128 stands for zero in the data rows.
Here are some rows, each followed by its group. Rows of different groups can look alike.
[201 160 79 110 187 65 101 59 54 173 190 181 157 95 186 62 193 159 118 53 74 80 113 188 131 155 41 91 120
 179 224 161 120 98 120 69 69 58 65 104 74 164 98 190 176 76 169 81] 0
[101 103 159 114 110 139 103 157 143 124 114 107 115 151 90 144 101 105 112 154 163 147 116 107 163 110 182 189 144
 99 52 85 132 138 128 150 154 168 144 139 145 88 142 121 119 149 85 141] 1
[179 172 75 124 218 84 146 90 84 152 190 189 176 134 181 99 198 132 113 63 147 53 121 178 173 163 97 110 129
 178 158 157 112 90 99 84 71 79 67 97 98 181 98 175 175 66 164 90] 2
[101 105 157 191 93 187 108 132 184 43 78 91 105 140 94 165 97 136 184 174 149 160 150 72 66 93 148 105 106
 71 114 67 130 189 168 136 181 155 167 132 178 84 147 88 66 168 91 150] 3
[81 103 151 193 138 177 140 161 168 64 79 73 69 146 88 205 89 84 143 177 136 192 144 87 79 81 172 125 109
 76 91 87 133 153 187 119 178 130 179 134 189 85 131 82 71 175 96 186] 4
[191 152 87 102 179 74 142 57 79 182 186 194 179 143 200 66 179 147 120 95 142 99 124 172 151 168 75 137 120
 167 190 200 99 106 110 115 64 98 78 108 80 186 119 185 170 50 168 67] 2
[122 118 136 86 121 94 118 147 132 142 147 124 120 132 97 119 125 132 101 126 104 112 151 139 143 137 120 161 173
 117 103 137 127 92 104 125 128 135 109 137 103 143 141 141 151 137 131 153] 5
[185 168 71 96 189 63 104 35 69 165 198 200 191 90 198 75 200 157 150 63 69 113 108 189 139 152 42 100 141
 175 189 179 97 111 145 51 61 55 65 131 80 172 95 181 178 67 164 75] 0
[110 121 148 78 101 117 114 152 125 159 135 131 116 166 117 123 121 91 112 118 115 126 139 130 156 142 112 179 154
 135 103 128 136 87 83 129 130 141 120 127 111 131 135 148 156 133 134 127] 5
[188 154 90 113 201 84 124 55 101 150 191 175 199 105 194 88 192 157 135 71 111 81 106 173 160 210 84 109 121
 167 164 188 70 97 120 134 69 76 73 102 78 194 120 180 184 49 189 56] 2
[194 159 96 115 173 72 140 65 67 161 186 191 190 113 192 52 194 166 147 65 98 94 111 195 158 127 47 65 129
 204 212 173 132 128 108 51 92 53 68 158 66 161 86 172 175 72 138 96] 0
[129 97 163 83 95 104 100 128 143 145 131 120 121 144 133 137 117 130 111 123 89 149 88 148 129 129 132 97 136
 131 121 116 139 133 147 173 105 112 125 134 114 120 116 127 140 132 126 96] 6
[75 136 160 199 110 182 111 185 187 80 81 62 85 133 85 190 88 109 153 165 143 165 141 78 94 104 145 123 95
 75 102 102 135 169 184 126 180 129 172 131 181 68 117 73 57 172 79 169] 4
[180 144 79 129 186 69 136 49 89 149 184 191 206 121 208 67 194 151 117 89 122 71 81 169 179 157 105 123 135
 183 169 166 116 131 85 119 84 90 68 106 69 174 111 181 158 60 162 106] 2
[117 116 163 88 102 95 101 125 137 132 124 128 148 107 127 124 123 146 136 104 104 155 104 124 125 136 133 128 157
 151 114 135 118 127 121 176 114 111 140 152 118 127 138 143 133 132 93 113] 6
[92 136 158 197 106 191 153 179 161 88 83 67 85 128 79 156 88 108 139 185 135 165 149 96 69 97 181 150 62
 90 106 104 157 183 202 92 174 134 176 150 182 80 155 76 56 174 113 192] 4
[125 113 151 69 99 112 141 144 124 130 129 125 114 124 120 141 127 136 111 128 109 147 116 129 116 127 114 138 159
 122 148 155 109 153 131 163 126 149 117 171 119 125 106 130 136 136 133 106] 6
[109 139 133 189 105 179 134 150 147 45 83 83 83 122 98 193 100 157 162 142 171 186 120 68 87 82 164 122 94
 81 117 43 125 164 194 138 191 132 173 127 165 79 149 65 49 151 97 181] 3
[70 131 134 199 119 172 130 173 165 77 82 79 81 123 93 172 83 86 122 164 158 186 155 72 83 87 162 134 116
 86 86 65 124 151 201 141 185 136 178 113 171 70 150 74 77 166 96 183] 4
[103 114 133 205 109 175 132 172 175 85 87 61 74 153 82 147 87 108 141 142 154 161 134 90 87 105 177 155 91
 82 100 90 137 155 184 116 182 148 185 86 166 88 142 76 72 172 104 185] 4
[84 134 159 210 128 186 138 175 155 64 82 66 99 146 91 166 94 116 149 152 137 170 162 88 62 131 195 115 104
 96 112 95 163 135 182 116 180 140 169 113 183 59 145 71 59 168 128 175] 4
[196 158 67 100 186 82 127 74 76 153 179 191 171 121 200 68 187 167 145 102 119 82 122 191 192 190 76 123 103
 182 163 187 100 102 72 143 82 75 79 103 89 207 100 181 165 53 152 87] 2
[123 97 154 88 105 115 122 113 131 146 135 144 148 106 119 123 120 124 123 166 91 134 101 107 104 134 100 111 141
 137 109 137 124 134 134 155 123 152 118 136 112 106 138 126 133 129 122 133] 6
[94 115 155 91 96 134 119 166 129 140 101 104 98 144 82 141 101 126 117 158 158 120 144 113 120 144 171 160 157
 99 87 108 137 134 109 124 144 165 150 108 152 116 173 110 129 157 116 123] 1
[104 110 145 124 94 128 146 142 156 129 107 113 85 132 102 160 96 121 141 169 131 114 132 102 155 137 189 171 127
 143 82 105 135 115 120 139 149 155 148 141 143 130 174 117 116 150 113 144] 1
[145 120 138 108 107 105 129 137 136 140 129 135 172 100 125 138 115 135 115 147 124 120 108 139 134 105 112 103 152
 154 158 136 105 104 124 135 120 146 127 157 122 118 145 139 134 128 126 110] 6
[100 131 124 139 101 148 138 157 144 126 111 105 128 150 108 138 100 127 142 168 97 144 150 113 118 126 148 157 156
 91 123 100 142 145 91 144 152 164 151 155 168 119 143 111 115 156 141 178] 7
[199 168 55 117 192 96 124 77 68 172 178 180 176 103 191 42 184 145 134 63 91 79 128 186 154 134 52 89 126
 168 194 154 128 81 119 47 70 62 67 132 67 147 88 194 180 64 157 72] 0
[186 168 89 86 183 92 123 65 85 156 190 193 203 101 191 41 197 149 121 57 74 86 115 190 175 140 37 73 140
 218 200 187 87 89 131 80 77 53 82 115 57 174 106 178 181 67 153 96] 0
[93 123 142 153 103 161 143 158 160 123 111 101 123 135 104 158 91 125 110 147 129 128 151 106 138 101 167 155 156
 108 84 104 124 151 125 141 149 172 135 136 160 138 138 97 115 153 132 178] 7
[108 88 163 163 112 190 114 146 168 46 75 83 84 119 115 162 95 135 170 160 177 141 120 75 95 68 168 117 88
 89 143 85 137 188 175 139 177 159 183 114 182 87 126 63 71 156 97 174] 3
[200 148 90 99 183 88 144 60 69 158 169 194 198 101 190 51 192 164 128 46 81 81 133 192 150 168 41 91 146
 184 204 214 133 98 121 71 61 37 60 146 71 169 77 185 182 75 170 73] 0
[83 137 163 175 112 187 109 166 182 81 71 80 94 135 79 198 84 95 146 145 163 181 141 83 96 100 147 139 105
 80 111 84 147 166 172 121 178 142 167 112 166 82 147 84 74 175 97 191] 4
[186 167 52 99 212 84 149 63 68 177 189 183 172 128 194 51 184 130 133 67 114 37 115 182 156 157 90 115 111
 171 175 172 122 102 94 118 78 61 69 115 74 199 136 197 173 67 178 77] 2
[131 106 149 122 67 108 128 141 113 143 144 150 96 125 129 131 118 135 127 144 137 169 115 130 126 138 115 122 145
 138 91 137 133 137 121 126 119 141 126 133 128 136 118 132 145 145 112 109] 6
[122 118 146 94 92 116 105 138 130 141 134 117 136 109 134 118 121 146 107 150 131 129 100 130 140 125 133 129 144
 120 136 110 120 102 123 163 112 128 133 141 115 127 139 130 124 134 128 114] 6
[133 79 166 87 80 106 123 127 121 149 126 139 140 104 136 119 125 147 114 123 110 147 101 133 146 119 127 119 169
 151 132 138 143 122 120 152 119 136 122 145 127 152 125 130 159 137 108 75] 6
[89 66 145 108 91 137 125 159 144 141 101 110 96 160 90 163 94 101 87 149 144 158 160 98 134 144 176 168 151
 102 82 126 106 144 120 169 155 172 147 115 134 121 146 133 121 164 83 137] 1
[85 111 151 201 98 175 120 165 188 74 79 89 94 115 99 186 91 97 143 148 143 143 169 75 90 104 156 142 88
 88 111 102 146 154 188 126 180 128 182 112 175 72 132 86 78 174 107 194] 4
[127 126 128 90 105 128 110 130 112 150 127 132 129 110 117 141 130 141 108 128 99 147 104 135 143 108 114 115 158
 123 135 153 123 122 136 188 133 121 124 127 116 133 139 128 129 135 149 110] 6
[98 91 143 111 90 143 132 186 126 116 110 113 122 154 104 175 104 95 156 145 174 132 158 101 124 124 161 176 157
 106 74 106 149 117 115 169 151 186 146 122 142 129 145 106 118 156 124 129] 1
[203 153 72 127 207 90 154 67 62 149 183 181 191 135 206 80 192 145 128 86 142 92 114 180 165 166 110 90 131
 180 182 181 95 108 110 120 79 79 66 112 75 183 119 191 185 64 159 103] 2
[105 106 142 196 90 205 115 144 170 60 81 83 83 93 105 167 88 141 171 159 147 185 114 73 68 64 143 98 85
 75 151 87 155 160 196 124 183 158 180 128 187 69 143 86 72 170 75 152] 3
[191 188 73 115 206 82 136 68 78 176 184 180 166 148 200 82 206 163 137 66 124 78 112 182 170 176 90 117 117
 177 165 180 95 80 88 116 83 83 80 115 75 160 94 176 175 61 141 64] 2
[93 125 141 189 84 198 142 191 180 77 83 60 99 141 101 164 84 107 120 168 168 167 152 94 51 107 163 118 77
 77 138 77 140 153 195 132 177 139 172 121 182 66 147 83 67 173 114 161] 4
[110 146 149 71 118 113 126 151 119 176 129 125 108 143 125 136 112 95 100 124 115 118 142 136 163 125 150 163 168
 110 80 118 113 106 102 166 120 132 127 153 109 133 149 140 142 135 139 112] 5
[145 104 173 88 103 109 137 121 133 155 128 154 119 118 121 130 124 107 108 141 90 149 99 133 155 144 123 110 138
 142 117 124 149 98 123 154 109 153 117 157 108 143 119 127 141 129 135 111] 6
[98 119 156 133 83 149 127 156 148 115 120 110 82 123 79 160 103 102 111 165 172 132 146 109 144 133 170 154 135
 95 81 109 152 126 123 151 158 150 156 130 141 113 140 121 122 153 106 137] 1
[196 167 86 116 212 69 135 62 96 153 203 184 175 105 199 62 182 136 143 57 149 66 111 173 149 183 88 113 136
 175 172 174 135 118 86 110 68 48 72 112 85 194 121 172 181 60 166 83] 2
[112 115 158 57 124 116 120 163 125 192 130 133 113 163 130 138 125 125 94 128 103 109 137 148 155 141 115 172 154
 152 121 122 151 91 99 142 105 133 121 145 121 156 152 135 151 140 136 100] 5
[115 116 151 79 118 116 110 143 128 177 131 124 117 152 117 137 126 87 117 138 113 118 123 154 139 168 137 152 164
 142 96 126 139 98 78 150 108 133 124 137 130 155 156 137 162 132 147 132] 5
[93 123 135 140 93 145 119 149 130 120 106 105 109 150 105 148 91 141 128 121 145 133 168 98 167 108 152 117 118
 110 90 113 135 126 117 150 153 154 151 135 161 132 130 120 104 146 116 150] 7
[129 105 123 86 91 128 117 143 130 143 130 133 137 122 121 136 118 132 96 144 92 123 93 122 154 121 118 120 149
 133 93 132 145 121 106 161 118 128 119 168 99 113 128 140 133 140 140 109] 6
[203 167 70 85 211 74 156 70 69 147 172 198 205 89 177 83 188 155 111 47 89 76 114 184 131 145 29 87 136
 172 221 200 117 110 115 53 62 51 65 123 65 165 85 178 169 64 167 78] 0
[86 131 162 184 98 170 139 167 175 73 77 68 81 131 80 186 91 59 143 149 157 174 158 78 72 111 160 126 92
 74 82 98 133 151 181 121 183 111 177 128 190 60 161 62 51 187 110 167] 4
[123 124 125 103 108 112 108 121 125 144 134 127 147 92 135 144 133 142 120 138 127 147 103 128 120 144 127 142 170
 125 126 154 126 131 101 130 112 135 116 121 113 136 147 136 132 135 124 114] 6
[117 115 155 102 126 113 138 153 126 170 140 125 106 142 94 118 122 98 115 130 112 125 130 138 161 139 129 158 158
 137 99 128 123 103 94 164 115 135 109 118 124 164 112 149 170 139 131 128] 5
[91 124 147 177 106 204 139 184 158 81 62 84 111 160 90 185 83 85 137 139 123 187 151 80 89 91 153 148 115
 88 93 64 165 147 154 137 181 141 180 138 165 70 107 78 71 166 90 184] 4
[134 108 158 84 110 126 123 123 121 142 126 138 138 142 137 126 124 125 130 153 98 138 95 119 116 142 127 114 146
 151 133 134 154 130 160 140 111 140 121 132 108 151 125 132 156 143 115 118] 6
[100 120 121 156 110 129 126 158 153 117 94 106 111 139 91 133 101 135 118 140 144 147 156 105 137 105 162 147 129
 108 102 127 137 130 103 138 144 148 151 112 149 143 103 111 119 139 154 129] 7
[89 112 151 139 117 157 117 150 141 125 113 106 111 147 102 146 107 130 124 116 128 139 153 108 158 151 138 139 133
 134 100 107 152 147 110 129 143 193 137 130 170 134 134 110 115 151 128 147] 7
[121 124 147 94 129 93 121 154 130 180 129 129 122 138 126 146 113 111 91 130 123 119 153 136 165 155 147 144 133
 124 104 130 138 106 105 146 116 145 125 131 126 145 113 141 138 129 136 128] 5
[193 163 38 129 172 70 158 75 87 146 183 193 187 138 195 68 186 143 141 44 162 46 97 186 145 179 94 110 92
 166 184 183 126 126 98 95 72 78 57 101 89 207 120 172 171 59 163 76] 2
[117 94 115 64 121 113 167 155 143 169 136 126 136 146 98 129 111 105 94 144 126 137 145 149 149 136 135 152 183
 156 77 122 142 135 101 156 118 144 124 121 110 170 138 144 140 143 126 107] 5
[119 99 143 81 102 116 107 133 130 152 130 115 108 157 93 110 115 118 94 128 121 137 133 151 159 141 146 153 154
 153 115 154 124 115 113 159 115 127 113 147 119 141 134 137 140 138 123 140] 5
[77 132 163 177 101 160 134 161 181 77 77 72 96 129 85 154 97 104 139 171 154 197 153 99 93 93 176 123 123
 76 97 66 143 175 196 133 184 152 175 111 174 76 147 68 59 174 120 183] 4
[108 128 168 214 87 163 140 137 196 41 82 88 91 130 111 189 93 137 156 156 168 165 127 64 69 61 136 121 67
 50 134 86 127 171 183 111 171 170 182 113 183 50 123 72 74 164 106 171] 3
[95 105 117 199 89 178 114 163 179 62 89 87 117 125 118 171 98 104 160 128 146 174 110 57 67 86 137 114 102
 62 144 71 117 164 182 131 192 152 178 110 179 50 143 71 73 160 96 159] 3
[203 151 70 109 220 75 137 53 54 150 193 175 186 133 195 70 186 162 135 79 163 54 127 189 166 182 102 125 121
 153 175 193 100 98 81 106 81 83 71 116 91 185 134 174 191 67 160 68] 2
[97 124 165 191 83 197 127 148 181 62 81 86 103 115 118 168 87 185 158 165 161 138 116 77 35 60 134 99 70
 89 134 97 151 172 165 127 186 170 187 115 178 66 145 77 67 160 101 182] 3
[203 176 57 117 200 82 148 48 37 181 181 191 178 109 193 67 197 132 134 67 107 101 110 199 175 131 49 85 118
 199 231 173 120 92 146 63 77 68 58 136 74 174 71 181 175 77 161 90] 0
[196 142 61 126 195 77 150 77 67 162 194 186 182 142 178 77 189 172 107 60 124 63 114 176 172 170 104 128 107
 168 172 169 96 135 57 94 66 96 88 98 85 193 136 174 162 57 159 77] 2
[106 121 159 160 118 129 133 163 151 132 108 107 121 162 112 141 108 136 126 168 123 145 135 109 117 114 142 121 141
 106 94 126 145 138 115 158 145 173 138 102 150 143 133 109 116 151 107 136] 7
[101 107 149 197 92 175 129 160 178 75 74 88 99 126 99 162 98 124 148 167 161 192 133 66 75 79 181 131 68
 97 132 66 109 170 181 135 179 147 176 115 194 78 133 71 60 153 89 167] 3
[72 130 147 184 115 187 94 159 174 63 62 71 67 137 80 196 88 83 136 168 134 174 182 88 88 105 158 132 61
 80 89 80 123 173 201 119 185 139 188 131 181 86 161 93 66 173 88 173] 4
[128 117 131 109 97 111 125 132 138 135 126 131 134 108 127 132 129 150 124 157 113 114 111 141 105 120 129 119 145
 124 129 129 139 130 126 133 105 100 120 124 128 124 127 135 137 133 140 106] 6
[85 132 136 172 111 178 129 149 182 89 87 72 74 135 97 175 81 100 133 167 135 162 138 91 77 87 160 130 93
 51 112 106 130 150 164 148 194 151 184 110 176 93 125 79 75 173 92 199] 4
[120 114 133 78 102 102 133 139 149 139 129 135 133 112 117 124 117 150 113 145 101 157 115 131 138 130 145 112 175
 131 126 153 122 108 138 132 116 135 134 152 114 124 137 123 132 134 117 134] 6
[85 124 158 98 99 139 145 156 169 134 110 102 96 168 91 164 96 104 111 140 138 145 129 111 136 115 162 170 161
 113 64 106 136 102 104 125 152 147 145 146 148 122 171 123 127 154 81 132] 1
[95 120 176 190 98 165 124 163 166 51 83 100 98 99 117 174 94 147 174 158 184 165 108 72 80 83 148 99 87
 93 124 73 127 176 188 124 181 151 181 130 188 87 157 72 68 160 66 176] 3
[146 132 153 101 114 132 112 119 98 123 134 132 148 118 123 99 132 113 119 136 124 155 92 128 134 115 140 111 152
 126 144 124 157 126 139 141 119 121 120 120 113 155 134 119 137 140 131 120] 6
[123 109 151 98 130 123 138 146 145 183 139 140 108 150 108 140 128 105 110 145 97 120 147 145 126 151 131 145 170
 142 82 147 143 131 63 133 116 131 126 112 120 143 141 145 151 135 171 111] 5
[129 106 133 112 89 103 110 112 105 130 130 146 105 129 121 135 123 140 70 141 95 146 110 121 131 120 129 141 161
 125 130 132 135 121 127 153 116 139 119 132 116 147 119 127 138 121 128 113] 6
[197 171 80 106 177 73 156 61 34 177 179 204 194 108 184 78 200 124 148 69 97 91 129 197 140 119 32 103 125
 204 219 185 113 83 153 60 78 56 53 126 66 164 97 196 182 57 170 69] 0
[184 144 97 124 189 80 136 71 72 187 176 191 199 95 201 69 189 172 143 59 92 90 130 195 152 153 52 98 108
 197 202 170 116 92 117 78 65 59 58 133 60 174 86 182 167 65 169 81] 0
[103 97 164 104 101 134 126 149 171 118 114 113 75 113 81 145 100 108 105 147 155 148 120 114 129 109 175 148 126
 112 77 90 120 157 116 144 150 172 147 121 144 115 150 122 120 149 118 142] 1
[188 180 79 129 210 77 142 72 74 151 194 198 169 101 177 71 187 132 129 54 155 67 105 187 182 140 99 112 121
 174 174 167 105 113 110 115 80 83 66 130 76 188 122 177 169 63 173 69] 2
[198 144 93 97 187 77 138 83 54 152 194 191 181 114 196 62 184 159 113 64 96 98 84 189 138 155 45 79 112
 194 190 189 128 86 137 69 70 76 66 124 69 164 74 198 195 64 154 83] 0
[108 131 138 98 127 100 123 131 136 166 132 124 110 141 107 118 126 113 113 124 119 113 147 142 132 157 135 167 152
 122 91 146 142 85 97 157 118 147 106 133 120 136 131 156 151 135 133 139] 5
[108 126 118 155 102 164 135 167 156 127 102 95 131 138 102 158 97 125 120 142 141 152 140 114 119 122 137 147 113
 102 85 101 124 113 125 168 145 167 173 110 144 129 136 100 115 161 133 152] 7
Which 4 groups are nearest to each row below, nearest first, going by the distance to the group's nearest row?
[124 116 128 83 88 129 124 134 130 140 117 134 132 109 121 130 125 130 106 133 124 153 111 129 121 138 120 121 174
 151 114 128 147 142 127 153 110 131 130 168 120 141 153 144 129 142 150 105] -> 6 5 7 1
[82 142 142 174 105 186 133 167 177 74 70 79 59 146 73 170 88 83 143 186 176 162 138 87 68 98 178 144 94
 74 95 69 159 161 160 132 182 134 167 117 171 73 142 64 62 171 95 179] -> 4 3 1 7
[129 104 156 76 112 117 113 140 119 131 122 142 118 118 133 131 121 145 125 139 117 131 99 123 103 139 112 114 154
 139 112 133 142 118 112 157 112 132 128 139 111 114 139 139 138 131 131 114] -> 6 5 7 1
[126 145 149 89 105 106 121 128 96 145 126 125 135 102 148 122 128 133 117 123 145 176 117 132 122 129 159 126 156
 133 158 129 117 128 133 143 119 142 112 145 119 122 131 128 129 140 131 151] -> 6 5 7 1
[107 102 142 97 116 118 105 143 110 162 124 126 113 148 106 126 132 131 94 130 108 103 117 127 156 160 121 157 144
 139 94 146 117 98 106 141 112 135 101 144 107 156 152 149 153 137 125 98] -> 5 6 1 7
[118 132 151 102 131 123 123 152 138 176 131 131 115 138 104 124 118 104 110 122 106 93 147 144 140 153 145 159 182
 115 90 149 126 111 92 161 123 143 103 148 123 156 120 151 164 136 130 114] -> 5 6 1 7
Which 3 groups are nearest to each row below, nearest first, going by the distance to the centre of the group?
[130 110 160 80 110 117 117 129 125 124 132 133 134 127 123 122 126 128 127 136 112 158 126 126 111 115 153 110 142
 146 127 137 120 95 102 159 110 148 130 170 127 127 110 143 141 141 95 118] -> 6 5 7
[97 110 151 118 95 178 114 171 138 131 104 114 80 163 100 157 94 122 116 191 146 125 132 117 129 125 196 165 153
 104 76 107 149 177 148 153 156 159 148 121 132 101 145 107 121 159 103 154] -> 1 7 4
[183 170 57 109 197 95 131 69 94 155 185 176 195 120 184 95 190 184 133 56 143 73 136 178 167 176 103 124 120
 173 163 183 102 107 106 105 71 47 87 100 87 179 113 180 170 58 176 56] -> 2 0 6
Which 3 other groups have their centres nearest to the centre of group 0, nearest first?
2 6 5
Which 3 groups are nearest to each row below, nearest first, going by the average distance to the group's rows?
[108 118 176 125 99 147 127 157 179 111 122 104 85 146 91 148 96 93 115 153 142 121 120 100 128 94 155 162 140
 113 79 82 125 132 113 157 145 187 149 114 136 106 152 126 116 155 92 117] -> 1 7 5
[106 139 155 158 118 148 118 150 153 118 108 113 131 166 106 143 107 136 144 140 140 130 155 99 129 115 153 164 123
 104 108 110 157 127 88 165 149 181 158 129 162 123 118 116 119 154 118 156] -> 7 1 5
[99 99 142 109 102 145 147 154 144 134 115 106 124 112 80 140 93 127 109 181 155 148 137 101 147 155 186 180 142
 123 74 109 139 166 111 194 140 166 143 128 155 98 143 118 121 139 90 135] -> 1 7 5
[132 113 150 89 89 127 132 120 118 134 134 133 129 104 120 118 134 128 107 118 113 147 119 129 136 125 122 133 152
 134 114 136 160 115 142 123 134 136 121 137 120 127 134 146 140 132 117 132] -> 6 5 7
[185 167 52 132 195 89 153 67 59 160 183 179 183 105 201 62 189 152 155 87 126 62 109 177 157 179 100 123 136
 172 178 177 82 97 82 85 63 53 77 119 77 173 128 182 169 59 163 99] -> 2 0 6
[105 93 135 132 102 141 120 180 153 120 107 109 100 139 98 158 99 103 119 143 161 144 113 107 150 144 156 152 110
 87 87 100 154 129 112 146 139 150 167 146 133 122 135 109 127 146 102 126] -> 1 7 5
[95 141 137 142 79 156 131 158 155 110 100 115 106 153 82 155 94 133 137 156 126 142 149 111 127 130 138 113 111
 114 112 83 129 101 120 145 160 163 134 104 151 125 132 102 131 161 133 146] -> 7 1 6
[120 110 154 104 117 122 142 144 141 152 136 140 103 148 121 101 115 107 105 128 101 135 124 146 163 132 113 175 170
 115 87 126 108 127 65 166 120 152 97 127 113 162 140 142 153 133 137 121] -> 5 6 7
Group 6 spreads out most along one direction. Which 3 other groups' directions of most spread are closest to that one, closest first?
7 5 4
Which 4 groups are nearest to each row below, nearest first, going by the distance to the centre of the group?
[105 89 162 133 121 133 116 153 164 114 115 113 82 152 91 140 101 94 127 176 143 138 149 110 138 117 153 153 139
 91 99 106 145 130 136 157 149 165 141 132 153 123 147 109 113 148 119 112] -> 1 7 5 6
[193 155 68 110 195 97 131 66 95 157 187 184 192 133 193 72 178 132 139 62 137 69 126 173 169 161 106 117 104
 169 159 191 98 120 103 110 70 81 70 113 70 187 109 178 172 66 175 62] -> 2 0 6 5
[194 164 37 127 202 93 174 41 93 140 183 192 197 127 175 61 186 155 123 80 147 62 102 175 172 186 100 128 118
 159 169 180 95 94 93 105 78 92 74 105 76 146 141 174 171 59 171 85] -> 2 0 6 5
[109 147 143 147 111 167 135 154 128 117 110 105 125 134 117 159 101 120 129 150 130 162 155 107 126 128 150 154 129
 108 74 128 132 117 91 136 157 175 148 111 151 120 139 125 109 147 120 145] -> 7 1 5 6
[69 112 138 142 105 193 143 166 179 75 71 74 102 151 76 173 80 90 128 152 178 168 165 84 91 98 161 137 105
 68 112 101 145 147 198 118 174 135 173 149 161 73 125 64 68 175 99 174] -> 4 3 7 1
[100 142 143 135 88 161 135 152 143 132 90 106 127 140 106 161 101 120 119 168 150 109 143 101 149 124 149 160 145
 94 102 134 124 144 107 172 146 160 162 104 148 127 145 107 131 161 124 167] -> 7 1 5 6
[124 131 155 76 101 102 90 122 131 144 128 129 109 107 133 137 127 106 128 111 113 147 97 137 126 155 133 117 147
 123 131 106 138 133 129 153 115 149 138 146 120 118 141 136 157 129 118 111] -> 6 5 1 7
[124 108 128 93 120 130 126 144 109 158 138 124 107 145 118 118 122 86 87 122 87 118 163 155 175 130 171 161 179
 123 101 131 142 91 104 143 108 140 112 140 122 149 144 139 152 135 120 148] -> 5 6 1 7
[184 160 87 96 213 93 150 59 79 151 191 192 192 145 199 43 193 173 135 37 161 71 128 174 160 164 77 114 121
 164 182 168 106 101 107 108 70 72 74 125 75 184 110 190 180 62 184 91] -> 2 0 6 5
Which 3 other groups have their centres nearest to the centre of group 2, nearest first?
0 6 5
Which 3 other groups have their centres nearest to the centre of group 6, nearest first?
5 7 1
Which 3 other groups have their centres nearest to the centre of group 3, nearest first?
4 7 1
Group 4 spreads out most along one direction. Which 3 other groups' directions of most spread are closest to that one, closest first?
3 2 6
Which 3 groups are nearest to each row below, nearest first, going by the distance to the group's nearest row?
[121 133 141 84 119 121 121 137 126 157 131 144 124 161 110 144 124 101 123 119 107 128 128 141 150 155 145 140 164
 144 76 134 117 123 110 152 124 127 121 108 109 145 135 147 142 126 131 103] -> 5 6 1
[110 115 136 81 90 114 138 132 120 167 128 128 153 136 114 118 123 103 100 98 108 107 118 145 158 169 158 159 146
 128 94 127 112 135 88 147 112 135 131 134 130 143 146 137 148 136 119 112] -> 5 6 1
Which 3 other groups have their centres nearest to the centre of group 4, nearest first?
3 7 1
Which 4 groups are nearest to each row below, nearest first, going by the average distance to the group's rows?
[117 130 126 86 136 127 117 123 135 173 133 122 119 160 115 129 124 90 111 150 105 119 154 144 151 164 158 142 165
 124 115 166 116 117 85 135 121 131 124 179 112 167 137 145 146 126 135 121] -> 5 6 7 1
[117 110 170 94 132 124 113 157 111 177 146 132 86 134 131 129 123 97 77 136 109 123 160 146 156 155 150 160 153
 121 97 132 138 109 101 137 104 157 136 157 117 142 107 148 155 137 130 140] -> 5 6 1 7
